rotation ticks, each row followed by its count of ticks
The counts run from 0 to 720.
[168 184 152 124 131 126 153 121 163 112 119 130 126 117 127  89  98 119
 202 108 123 114 120 111 151 119 103 209 101  67 139 102 132  94 141 116
 164 138 111  87 104 155 113 133 154 113 136 113 148 164 129 111 145  99
 129 143 123 114]
270
[159 173 103 103 124 105  94 106 101 101  98  94 104 129 128  99 122 126
 191 110 116 127 119 130 140 150 136 171 131  76 135 102 121  63 113 106
 110 143 127 119 109 123 165 100 108 179 114 117  96 152 127 142 137 112
 125 111 182 166]
619
[124 135 160 109 129 120 112 123  88  64 111 153  95 101 112 158 118 152
 171 152 109  81 154 131 151 177 133 145 128 153 122 122 140  69 128  81
 154  99 122  89 119 102 122 106 162 136 122 160 127 134 181 131  87 103
 117 172 144 140]
36
[155 183 114 119 116 158  91 118 114  84 135 109 127 127 121 133 118 169
 156 134 109 117 125  87 163 142 108 154 109 111 102 112 133 104  80  64
 127 152  97 101 144 142 169  77 139 155 130  87 153 124 175 152 112  77
 127 126 139 110]
86
[141 196 140 118 120 131 113 130 181 103 137 111 105 141 171  65 103 133
 193 147  90  95 178 142 124 116 133 160  99 145 141 107 123 146 147 117
 132 162 112  95 125 116  80 116 140 113 139 134 156 133 147 134 159 103
 145 150  97 133]
648
[127 189 133 149  89 117 106  92 154 109 122 142 147 143 120  99 128 167
 169 148 146  97 135 105 176 160  98 109  94 130 149 162 126  84 104  96
 158 145  53 112 149 139 134  94 131 108 106 116 141 143 164 134  81 141
 139 113 109 130]
153
[117 154 185 118 150 158  76 164 126  59 103 112 120 134 145 134  96 143
 169 158  72 110 167 141 120 124 138 110 116 148 118 110 123 122 143 123
 161 144 106  74 133  80 115 132 131 129 124 132 120 120 180 146 100 105
  73 151 136 163]
49
[115 188 136 146 129 119  97 134 155  90  94 100 112 121 117  98 125 112
 179 106 119 153 192 163 134 135 130 129 135 115 130 139 153 105 175 125
 150 147 111 100 137  63 120 103  75 129 126 144  99 141 104 141 126 164
  81 151 139 163]
440
[127 154 143 124 117 130  96 141  75  52 105  80  96  71 103 102 130 150
 146 118 123 121 145 128 115 139 150 152 105 118 131 117 121  78 139  92
 128 117 116 118 159 117 142  80 147 181 142 119 107 151 140 179 138  98
  97 123 175 153]
97
[155 198 110 151 121 130  97  99 142  95  96  99 146 103 116 117 123 165
 200 124 116 110 126 121 111 148 105 140  58 135 115 129 162 122 158 134
  93 168 113 118 127 112 135 109 153 103 157 118 143 171 138 140  79  99
 144 103 129 123]
75
[116 169 151 139 164 124 120 135 146 108 132 150 113 136  91  90  92 136
 203 126 107 100 133  81 143 100 101 138 137 166 118 127 106 110 142 110
 150 117  89 101 126 100  85  91 123 115 118 134 116 153  87 112 105  80
 113 119 102 102]
580
[103 190 146 122 101 166  86 153 149  94 122 120 179 120 155 120 145 150
 192 149  91 133 132 126 106 111 118 128 116 175 145 130 189 138 128 145
 106 148 108 117 146 110 153  81  88 135 138 115 130 130 142 159 105  94
  90 144 131 128]
64
[143 181 115 161 100 137 115 137 127 101 101 109 119 136 185  79 144  97
 194 138  97  98 134 152  81 131 134 132 117 170 159 134 163 147  87 139
 133 137  82  91 113 129  93 119 155 121 139 130 133 110 156 169 124 106
 129 134 127 158]
126
[142 138 190  99 145 140 127 122 116  57 126 117  97 112 111 138 134 147
 160 152  91 104 158 120 138 154 147 150 131 172 122 101 122  76 152  63
 173  91 119  99 150  97 107 116 157 145 109 137 106 134 147 150 116  90
 128 121 141 139]
297
[141 185 101 120 103 109 117 110 108 106 110 115 120 112 106  90 136 148
 171 108 134 133 120 130 135 165 122 179 108  93 144 120 143  91 115  96
  91 136  80 114  98 142 161  68 113 182 156 145 106 148 142 144 112 139
 112 136 170 136]
355
[138 183 138 138 135 119 108 137 145 139 151  96 137 116 120 117 132 137
 191 137 130  93 154 102 139 120  81  92 127 157 131 153 160 119 146 109
 158 176  56  76 133 131  77  92 152 147 130 119 139  91 143 115 127 112
 140 144  88 112]
513
[114 172 184 121 138 171 106 163 180  97 138 146 148 140 130  92 112 147
 202 124 128 139 129  93 133 108 129 172 134 128 139 108 148 124 115 109
 146 158  68 111 133 121 163 105  89 140 152 130 126 126  95 126 112 125
 102  95 104 129]
329
[181 184 127 140  74 131 144  81 137  93  80 106 117 132 158  89 140 122
 166 137  85 102 150 130 134 164 132 139 109 138 140 116 145 120  87  85
 131 127  96  95 134 114 120 115 173 105 119 112 122 146 180 161  92 127
 165 119 153 150]
26
[171 189 117 146 124 143 138 142 113  97  79 122 115 137 168  75 122 113
 183 100  91 112 112 114 104 118 147 168 107 114 128  86 107 114  78 126
 121 124  92  88 127  94 127 119 163 124 147  97 112 137 123 151  98 113
 123  95 155 124]
208
[160 181 124 161 161 125 140 143 113  74  88 118  96  93 111  88 119 123
 193  82 114 118 138 122  93 112 121 191  79 120 108  99 149 116 161 142
 133 113 110  89 112  94 117 106 143 129 162 154 117 129  93 140 113 110
  93 124 139 131]
717
[123 150 205  83 102 135 112 142 168 101 135 118 180 129 147 135 135 147
 213 167 116 108 123 103 161 153 134 147 123 124 150 114 148  81 122 113
 159 146 117 111 132 136 156 137 135 141 108 100 117 157 145 130 113 121
 135  97 133 136]
411
[131 179 125 110  84 145 100 131 114 103  96 108 146 102 123  95 109 159
 188 149  64  91 135 148 135 167 165 128  83 151 128 126 119 116 129 112
  73 147 138 115 125 123 145  92 159 140 127 123 113 175 150 163 103 106
 143 147 168 118]
224
[107 175 146 121 123 125  78 157 129  95 150  95  98 107 130 102 144 127
 160 128 151  95 174 133 123 140 153 113 111 165 135 144 135 122 176  86
 142 150  71  86 171  95  85 100 144 159 154 166 140 125 146 168 161 136
 113 168 110 128]
116
[125 165 178 141 118 168 112 146 154  97 142 104 160 115 139 102 141 118
 186 124 122 121 127  86 117 126 124 140 144 175 127 155 174 132  92 102
 154 149  54  69 142 109 142 107 115 124 161 127 136 104 107 146 107 101
 111  92 113 122]
66
[120 173 154 124 150 141 115 132 133 113 122 120 114 125 109 130 137  84
 188  95 123 145 173  95 156 131 113 144 195 135 119 118 156  80 123  97
 184 118  87  75 148 104 127  86  79 141 122 123 109 130  93 135 128 120
  80 154 144 137]
181
[134 177 141 150 111 121  94 101 141  82  73 105 137 109 100  86 118 164
 173 139  87 119 135 146 139 151 118 128  88 107 130 148 132  78 138 135
 133 134 148 128 119 124 145  98 117  90  83 106 117 200 148 145 103 100
 110 133 159 163]
421
[147 160 128 136 100 159 108 139 107 106 104 104 155 112 124 101 143 129
 193 101 114 148  87 108 121 145 147 169 145 105 116 138 155  97  75 104
 115 136  91 109 124 134 181  85 129 169 159 132 111 139 126 150 107 101
  89 116 184 111]
605
[143 196 112 138  99 122 120 140 140  83 108 132 104 140 170  79 114 133
 185 153  79 105 150 170  98 115 124 148  90 156 155 112 157 147 121 130
 114 152 112 107 118 114  90 120 163 134 127 144 148 117 166 147 136 109
 131 183 128 151]
387
[129 177 133 125 169 119 112 139 141 139 119 128  92 145 146  92  96  91
 222 122 117  62 149 107 151 131 146 161 139 122 123 134 100  99 124 127
 149 133 101  84 120 126  70 111 137 134 122 153 150 159 121 117 144  87
 122 175 102 122]
121
[130 193 117 141 110 157 132 133 137  85 111 160 118 130 141  61 124 135
 174 105 113 106 113 120 126 123 163 204  89 112 137 107 126 143 102 112
  97 111 106 104 104 131 148  94 109 134 171 153 149 151 123 158 111 137
 116 145 137 108]
206
[130 159 177  82 111 138  96 132 159  87 111 121 165 142 165 130 114 168
 195 170  92 140 111 118 142 127 132 148 115 126 156 102 131  82  99 120
 159 154 103 129 151 131 154 134 131 137 108  77 117 152 187 138 123 104
 103 100 152 145]
410
[149 203 127 123  95 137 125 105 176 124 150 126 135 144 147  89 149 137
 179 125 137 128 130 101 157 133 114 185 120 120 134 129 166 136 124  96
 143 137  70  99 139 162 125  82 112 128 146 135 173 130 164 140 149 108
 119 160 106 102]
5
[141 189 135 130  77 136 123 138 149 105 138  98 146 115 150 114 178 123
 203 139 109 140 110 126 100 110 108 151 141 168 155 143 214 121 109 125
 142 136 100 110 151 134 130  90 126 150 124 103 133 109 154 157 147  82
 112 139 142 132]
524
[132 175 137 101 125 126  88 149 131 112 143  99  98 149 154 112 138  87
 191 124 135 121 161 143 124 139 157 136 148 146 143 117 154 118 138  83
 136 143  62  89 149  86 103 105 119 174 149 162 128 116 142 147 161 134
 110 127 130 162]
377
[162 158 152 123 163 159 111 130 126  87 131 102  97 109 119 142 120 129
 168 124  76 122 173 111 131 115  95 144 143 157  82  95 178 133 143  88
 158 140 113  77 138  99 109  92 149 136 139 116 136 113 148 145 122  69
 101 170 138 103]
446
[171 169 168 140 121 143 127 120 145  96  80 123 149 131 144  87 112 116
 202 122 101 109  87 151 132 130 158 164 121  93 139 121 121 102  92 123
 156 136 108 107 108 117 130 147 155 113 143 139 115 180 130  98 107 113
 117 109 165 144]
668
[178 179 122 167 100 107 153  97 141  72  85 100 128  84 130 110 156 140
 176 120 121  93 116 140 109 150 111 169  62 113 142 139 175  98 148 133
 144 125 113  98 127 124 107 127 184 101 139 120 138 130 162 150 119 124
 150 132 128 142]
535
[148 170 171 122 111 115 127 109 161  92 116 143 116 129 125 109 118 123
 183 125 153 116 136 104 195 139 145 192 114  87 121 123  78  81 127  81
 162 114 112 103 167 111 119 118 131 119 122 130 152 172 136 131 150 111
 119 134 119 113]
20
[115 170 182  80 126 135  93 139 143  95 134 117 149 137 145 148 135 130
 195 159  91 111 173 131 125 144 135 111 122 195 120 107 176 134 168 108
 112 146  86  95 130  83 113 111 112 148 158 148 103 142 154 151  85 152
 116 132 136 142]
574
[121 192 129 122 130 120 108 129 151 108 149 130 120 129 102  99 126 160
 191 115 149 116 139 144 138 122  92 154 109 126 144 135 174 130 157 104
 142 149  68 100  89 159 112  81 128 152 165 192 157 127 141 111 145 125
 113 189 101 126]
515
[103 179 137 126 139 130 120 169 113  92 150 160  68 133 123  92 127 124
 181 131 158 105 148 134 129 125 118 169 152 135 151 126 127 101 116  77
 171 115  78 100 129 118  94  93 140 164 128 177 129  95 130 130 159  94
 101 185 124 127]
118
